Each row has a name. Each piece below is followed by the name of the row it came from, unless a question asks for something else. Each question is about the rows just above it. Places in a row count from 1.

[ 67  81  17  35 -27  -5  59  21  14 -22  47  58 -26 -43   2  27 -65 -26
  -1 -48 -23] = K
[ -1 -27  -5 -10 -12   3 -40  39 -51  12   0  -1   0  22  10   2  32  30
   1  -9 -15] = F
[ 20 -87   7 -63  -5  41  -9  49 -53  72 -49 -33  17   2  12  -4  36 -52
  -4 -13 -21] = R
[  2 -28   7   6  21  18 -87   7 -29   7   1  -3   6 -15   9 -34 -15 -17
  28   1  22] = E
[ 14  66  25  61  -7 -11  32 -17  -9 -38  -1   8 -27   3  15  58 -21 -49
 -30  12  24] = X
[-24  -5  59 -62  25  54   7  49 -28  68 -40   3  13  16   2  19  34 -42
  -6  -9 -17] = S
q: [ 18 -87   7] : E
Where in the named rows is [-12]? : F, 5
Which row holds [-27  -5  59]? : K
[-53  72 -49 -33  17   2  12  -4] begins in row and place : R, 9
q: [ 16   2  19  34 -42] : S
[-10] is at row and place : F, 4
[ 16   2  19  34 -42  -6  -9] is in which row? : S

[ 15 -17  -8 -61  48] = T
[-60 -70  16 -12 -10] = Q
[ 16 -12 -13  16  17] = H
Count of [16] in H: : 2
Where in the named rows is [-13]? : H, 3
q: [ -8 -61] : T
[ -8 -61] begins in row and place : T, 3
[ 16 -12 -10] begins in row and place : Q, 3
Where in the named rows is [17]? : H, 5
Times [-8] occurs in T: : 1

[51 66 42 30 63 41 48]  P
[68 40 33 78 27 85 50]  L
[69 25 55 46 26 15 40]  M
[68 40 33 78 34 85 50]  A
[84 37 25 42 37 42 63]  D
[52 52 79 37 64 41 87]  V
Count of [86] in L: : 0
Where does [52 52 79 37 64 41] start? Give its row and place. : V, 1

[ 18  15  16   0 -16  15  16  10  10   6   7   6 -15 -25 -18 -19  14  11
  20 -17 -17 -11  -4 -22 -21 -18 -17  21 -20] = U
[-21  14 -19  12  -9 -19  17 -17  10 -21 -27 -25   5  -7  16  13 -19 -20
  18  15  16   1  10  17  16  10  14 -20  13] = C
[-21  14 -19  12  -9 -19  17 -17  10 -21   6   5   5  -7  16  13 -19 -20
  18  15  16   1 -16  15  16  10  14   2  13] = J
[  6  13   8  14  17   4  16   5  10   7   7   6  14 -16 -18  11  14 -19
 -19  12  14 -24 -16  15  16  10  14   2  13] = G
[  5 -16   4 -13  22   5 -18   4 -11   5   6   6 -12  20 -17 -16   6   3
   9 -16 -16  18  11 -20 -19 -12 -15   5 -17] = B
The rest of the row after [10  7  7  6]: : [ 14 -16 -18  11  14 -19 -19  12  14 -24 -16  15  16  10  14   2  13]
Row and place where [ 18  15  16   1 -16  15  16  10  14   2  13] starts: : J, 19
The rest of the row after [6 6]: : [-12  20 -17 -16   6   3   9 -16 -16  18  11 -20 -19 -12 -15   5 -17]
[-21  14 -19  12  -9 -19  17 -17  10 -21 -27 -25   5  -7  16  13 -19 -20
  18  15  16   1  10  17  16  10  14 -20  13] is in which row? : C
Which row holds [  5 -16   4 -13  22   5 -18   4 -11   5   6   6 -12  20 -17 -16   6   3
   9 -16 -16  18  11 -20 -19 -12 -15   5 -17]? : B
q: [-18 -19  14  11] : U

[-67  55 -67  47 -50] = nif
[-63   9 -63  67 -48] = mota
[10  1 10 11 44] = tigil
[-67  55  11  53  22] = zaset
[ 10   1  10  25 -39] = misa
[ 1  1 10  1 10] = rizel
How many times does rizel hold [9]? : 0
[-67  55 -67  47 -50] is in which row? : nif

[-67 -48  43  30] = nom
[-47  38   8  44] = Temes
[  0   0 -15  36] = tus
[ 58  37 -35   1] = tirif
[-19 -39  46  44] = Vogad
[  8  38 -47   9] = Boti
q: [38  8 44] : Temes
Where in the named rows is [58]? : tirif, 1
q: [ 58  37 -35] : tirif
Where does [  8  38 -47] start? Give its row and place. : Boti, 1

[-23  24  -4  -3   6] -> Kimut
[18 24 -4 17 38] -> lezo
[  2 -14 -50  -2  38] -> naza
[-50   2 -14  21  79] -> Los
[ 55 -33 -50  -2  38] -> gev
[17] is at row and place : lezo, 4
[-50   2 -14] begins in row and place : Los, 1
Where do [  2 -14 -50  -2  38] appear? : naza

[ -9 -65  39 -29  21 -10 -21  -2  67 -31 -24  28  27  48  35  -5  55   8
  -6  -4 -19  29  47 -41 -33 -28  -1 -48 -26  -2  -4  41   9  30  25   6
  12 -16  17 -32  29 -25 -36 -40 -14  24   2 -15  -1  16  19  -4   8  10
  10  -1  33 -33 -42] -> Beza
[ 21  14  13 -26   7 -11  14 -14  36 -22   9 -61  -5  -6 -60  14   8 -19
  -8  -4  19 -27 -12  24  32  -1   3  -3   1 -42  10  24   9  21   5 -25
  16 -41 -19  10  44  23   4  12  30 -25 -23  10  -3 -11  -1 -30 -33  -9
 -11  25 -34 -47  24] -> kabus
[ -3  -5 -15  12 -46 -14  -2 -12  51   1  19 -52  44  42 -25 -19 -16  37
 -14   5  17  19 -12  18  20 -14 -13  -3   3 -26 -25 -30  23  39 -18 -43
 -18 -64 -29  11  11  41 -52 -28  28  34 -13  32   6  -1  30   1  -7 -39
 -15  22 -23  34   1] -> vuvo
[ 13  18 -31 -33  -2  48  -6  69  26   1  19  31 -24  45 -28 -14   3 -16
  38  16 -52  15  31  19 -24  11  25 -15 -33   6  17  51  -1 -17  -6  18
  -5  12  -2 -51  16  17  15  -3  25 -26  12 -23  47  -1   7  13  10 -10
 -13  -9  20  23 -16] -> kopi
[ 20  50  35 -60  62   6  15  11   4 -16 -20 -13 -48 -27 -82  24  16 -52
  -4  -7 -47 -48   7  34  26  22   3 -32   4 -38  34  70  -1  -7   7   9
  27  20  -4 -19  39  13  77  16  43 -85 -23 -17  43 -17 -21 -34 -18 -11
  -2  -5  10 -69   6] -> pup
[ 14 -21  -8  69 -37  25  -2  -1 -18  29   2 -11  44  -3  47  -6 -30  47
 -25 -13  33  30   1 -15   6  11 -37  31  27  11  -8 -59 -28 -32  -6 -11
 -17 -14  -3  48 -34  15  -7 -12 -36  46  10  17 -18  -3   4   2  20  46
  17  21 -32  34   9] -> gipag
[  3   0 -22  62 -41  20  -1   7 -27  37   7  -2  37   2  34 -13 -39  44
 -17  -4  14  28  -7  -2   5  14 -29  26  22  14 -13 -60 -17 -24 -18 -10
 -27  -4  -7  34 -43  21  -6 -14 -21  38  17  20  46   4  -3 -18   2  10
   9  21 -19  56   6] -> Makos
[ 29  22  14   1   6   4   6 -16  17 -31  10 -23  -4 -19  27  18  33 -18
   5 -10  58  -5   7 -28  -8 -12  14  22  11   2  14  16 -16  -8  32   3
  26 -19  12  18  33 -28 -15  30 -36  14   6  -7 -56   3 -15 -22 -24  56
   6  24 -35 -61  21] -> pavur
Row and place where [ 10  17 -18  -3   4   2  20  46] starts: : gipag, 47
Times [19] occurs in pup: : 0
[  3   0 -22  62 -41  20  -1   7 -27  37   7  -2  37   2  34 -13 -39  44
 -17  -4  14  28  -7  -2   5  14 -29  26  22  14 -13 -60 -17 -24 -18 -10
 -27  -4  -7  34 -43  21  -6 -14 -21  38  17  20  46   4  -3 -18   2  10
   9  21 -19  56   6] is in which row? : Makos
After [ 69 -37  25], its row goes on with : [ -2  -1 -18  29   2 -11  44  -3  47  -6 -30  47 -25 -13  33  30   1 -15
   6  11 -37  31  27  11  -8 -59 -28 -32  -6 -11 -17 -14  -3  48 -34  15
  -7 -12 -36  46  10  17 -18  -3   4   2  20  46  17  21 -32  34   9]

[-41   5  -4  -8   2  16   2   6  17   2   8  -9   2  -6  12   2  -6   0
 -12   1  17  -5  -2  -5  -2  11   7  17 -10  10 -22   9  -4  -2   7  17
   0 -23   2] -> N
[ -6  -6  -9  12  -8 -20   7  11  12   1   4  -3  14  -6   4  14  -6  -4
  25   7  -7   0 -37  10  -4  -5   0   2   2  10   9   1  -1  -7   8  -4
   3  -2  -3] -> W
[ -5  16   4   2 -13  -3  11  11  -1  10 -16  -7   3   2   2  -4  -3   6
  -2  10   8  -2 -13  17  -2  10 -12  -6  19   7 -11   0   5   3  -1  11
   0 -64  12] -> Z
How many times does N hold [17]? : 4
q: [ -6  -6  -9  12  -8 -20   7  11  12   1   4  -3  14  -6   4  14  -6  -4
  25   7  -7   0 -37  10  -4  -5   0   2   2  10   9   1  -1  -7   8  -4
   3  -2  -3] : W

[-2 66 -5 -5 36] -> nulu
[ -2  -4  -1   3 -37] -> Luru
[  3 -27   3  13 -54] -> Zaner
[  8 -55  -6  11 -34] -> med
[  6  -4  -1   2 -37] -> mem
Row and place of [36] in the named rows: : nulu, 5
Row and place of [66] in the named rows: : nulu, 2
q: [  3 -27   3  13] : Zaner
q: [ -2  -4  -1   3 -37] : Luru
After [-1  3], its row goes on with : [-37]

[ 35 -59 -63  -3 -73  -9 -11  42 -35 -53  26  26  77 -57  13  18 -21] : nas
[-47  64  61 -20 -51  15  18 -48 -54 -24  13  13  36 -31 -28 -27  23] : Mobos
[-42  59  67  25  -9 -32  34 -52 -47  -4 -46 -37  -4 -22  36  34 -31] : vegu
[-29  28  33 -26 -83  21  23 -33 -35 -53  26  27  65 -59 -33 -32  23] : tafop
[-20  28  30  28 -62  26 -39 -25 -21 -33 -42 -41  52 -52  40  41 -38] : gur
[ 35 -65 -67 -21 -57  19  16  42  32 -27  19  19  61 -22 -21 -30   7] : tev
Go on from [-35 -53  26  27] to the end of its row. : [ 65 -59 -33 -32  23]
q: [ 35 -65 -67 -21 -57  19  16  42  32 -27  19  19  61 -22 -21 -30   7] : tev
Where in the named rows is [7]? : tev, 17
Where in the named rows is [27]? : tafop, 12

[  3  46  -6  -1  49  60  54  54   6 -12  -6   0  20 -28 -59 -44  -2  19
  10  43  33  62  32  46  40 -33  62  15  38  -9 -54 -54 -35  -6   8 -34
 -39  27 -40  31  39 -62 -35  -7 -55  -6  47 -43  24 -49   8 -18  45  -9] : ran
[ 44   7  62  22 -49 -58  25 -17  31 -55 -63 -38 -25 -43  12   2 -11 -58
  25  63  44  -6 -50  24  14 -62 -49 -48 -59  -9  15  14 -59  24 -41  42
  41  47  51 -22  15 -60   2 -25  12  60  53  47  11 -40 -60  32 -31 -21] : sutik
[ -8  59  17  33  36 -13  52   4   9  40  46  23  26   5 -19 -57 -64  -7
 -29  21  13  24  13 -58  -7  54  -9   9 -27 -24   9  42   5   0 -63  -7
 -40 -35 -55 -62   9  47  31 -39  27  -6  39  -8 -28 -29  18  22  12  33] : fon
[ -8  59  17  33  36 -13  52   4   9  40  46  23  26   5 -19 -57 -64  -7
 -29  21  13  24  13 -58  -7  54  -9   9 -27 -24   9  42   5   0 -63  -7
 -33  40 -10 -18  13 -53   8  -6   9  36 -57 -20  46  35 -32  10  53  57] : namem
Times [-35] occurs in ran: : 2
The row with [-34 -39  27 -40  31  39 -62 -35  -7 -55  -6  47] is : ran
[-41] is at row and place : sutik, 35

[-88  12 -72 -72 -54] : kamoz
[-39  12 -88  83 -13] : mov
[-88 -54 -54 -54 -54] : sazup
[-53  12   0 -72  79] : fipod
Where does [-88 -54 -54] start? Give its row and place. : sazup, 1
Count of [12] in kamoz: : 1
How many times does sazup hold [-54]? : 4
[ 12 -72] begins in row and place : kamoz, 2
Where does [-39  12] start? Give its row and place. : mov, 1
[ 12   0 -72] begins in row and place : fipod, 2

[-28  -3  24   7  -3 -71 -10  -3  -3]  dak
[-27 -11  24  -4 -32 -62  -3  28 -22]  tativ
[-41   6   7 -28 -11 -71 -10   6  -3]  butar
After [-27 -11], its row goes on with : [ 24  -4 -32 -62  -3  28 -22]
Go on from [-28  -3  24   7] to the end of its row. : [ -3 -71 -10  -3  -3]
Row and place where [  7 -28] starts: : butar, 3
Row and place where [-28  -3  24   7  -3 -71] starts: : dak, 1
Where does [-32 -62] start? Give its row and place. : tativ, 5
How many times does dak hold [-3]? : 4

[-44 -47 -19   0  47  44 -31 -42  60 -36  49  40  -2  49 -19] = zot
[-44 -47  -2   0  47  44 -31 -42  60 -36  49  40  -2  49 -19] = limag
[-16 -19  85 -69  20  17  -7 -19  15 -15  11  18 -75  41  14] = zape
[-44 -47  -2   0  47  44 -31 -42  60 -36  49  40  -2  49  80] = Pumaz
q: [-44 -47  -2   0  47  44 -31 -42  60 -36  49  40  -2  49  80] : Pumaz
Where do [-44 -47  -2   0  47  44 -31 -42  60 -36  49  40  -2  49 -19] appear? : limag

[ -6 -10  -6  17  -6   6   6] : pelek
[15 -2  0  0 -6  6 -3] : rol
[ 0 -4 -2 26  4 -3  4] : fino
[ 0 36 -1 48 -5  7 -8] : bazu
[ -1 -44  -2 -60   0   1 -10] : ruv
[16 -2  0  3  0  2 -5] : pura
[17] is at row and place : pelek, 4
Times [-5] occurs in pelek: : 0
q: [36 -1 48 -5  7] : bazu
[26] is at row and place : fino, 4
Row and place of [36] in the named rows: : bazu, 2
After [15 -2  0], its row goes on with : [ 0 -6  6 -3]
[-2  0  3  0] begins in row and place : pura, 2

[ -8 -30 -25  37  41 -34  29   5 -32  47] -> roza
[-36  22  -8 -27 -18   0 -22 -24   6 -31] -> lefum
[ 13  14  31  65 -35  22  39  -1  17  23] -> Lefa
[  4 -45   6 -22 -24   0 -31 -27  -8 -18] -> Tolo
[ 16  64  37 -16 -37  -7   1  28  -2  20] -> vibek
[-35  22] begins in row and place : Lefa, 5
Which row holds [ 64  37 -16 -37  -7   1  28  -2  20]? : vibek
q: [  6 -22 -24   0 -31 -27  -8 -18] : Tolo
Where does [ 37 -16 -37  -7] start? Give its row and place. : vibek, 3
[ 14  31  65 -35  22  39] begins in row and place : Lefa, 2
Which row holds [-30 -25]? : roza
Row and place where [-37  -7   1  28  -2] starts: : vibek, 5

[  5  13   1  10 -47  14] -> dem
[ -7  22  27  33 -81  45] -> gel
[  6 -13 -13  -7 -13   6] -> kemum
[  1  -6  -7 -19 -46   9] -> gad
Count of [-13] in kemum: : 3
Where do [27 33] appear? : gel
Go on from [  1  -6  -7 -19] to the end of its row. : [-46   9]
[13] is at row and place : dem, 2

[ 15 -69 -33  34 -69  35  68 -72] : Lav
[  6  25  46  81  -5 -21  29  59] : Gepa
[-18  36  65 -57  -4  60  17  62] : Vanek
[-35 -59 -77 -10 -82  20  56  52] : defid
[  6  25 -71 -15  12 -55 -87 -34] : Nezed
[ 36  29 -67  33 -49   5 -11  33] : bufa
[  6  25  46  81  -5 -21  29  59] is in which row? : Gepa
q: [46 81 -5] : Gepa

[  4   4  49 -54 -24] -> bera
[  4 -40 -10  50  16] -> misi
[ -9   4  50 -10  46] -> debe
q: [-40 -10  50  16] : misi
Where in the named rows is [-54]? : bera, 4
Row and place where [  4 -40 -10  50] starts: : misi, 1
After [ 4 50], its row goes on with : [-10  46]
[-9  4 50] begins in row and place : debe, 1

